[[-0.92  8.97  2.76 -2.83]
 [-7.95 -0.92  8.97  2.76]
 [-4.99  2.25  7.00 -4.67]
 [ 2.76 -2.83 -4.99  2.25]]
:
[[-7.95 -0.92  8.97]
 [-4.99  2.25  7.00]]

[[ 4.58 -3.88 -7.43 -0.49 -2.71]
 [-4.00 -2.98 -7.29  7.49 -3.49]
 [-5.26  3.49  5.17 -1.63  5.60]
 [-2.93  3.65  6.29 -2.21  4.24]]
:
[[-4.00 -2.98 -7.29]
 [-5.26  3.49  5.17]]

[[0.29 0.07 0.07 1.33]
 [1.44 0.01 0.97 7.63]
 [0.49 0.71 0.17 3.26]]
:
[[1.44 0.01 0.97]
 [0.49 0.71 0.17]]

[[-4.80  5.90  5.53  1.84  1.35]
 [ 1.83  3.68  4.56  0.83 -8.49]
 [-3.33  6.37  5.93  2.37 -1.08]]
:
[[ 1.83  3.68  4.56]
 [-3.33  6.37  5.93]]

[[-1.22 -2.07  6.54  2.98]
 [ 0.95 -7.16  6.20 -3.11]
 [-3.94  0.47  6.31  4.51]
 [-4.31  0.02  6.48  3.64]]
:
[[ 0.95 -7.16  6.20]
 [-3.94  0.47  6.31]]

[[ 6.71  2.78 -6.88  5.37]
 [ 1.51  6.83  3.48  4.16]
 [ 4.64  2.06  1.42  4.03]
 [ 0.10 -2.46  5.99 -3.65]
 [-6.76  2.40 -3.19  3.14]]
:
[[1.51 6.83 3.48]
 [4.64 2.06 1.42]]
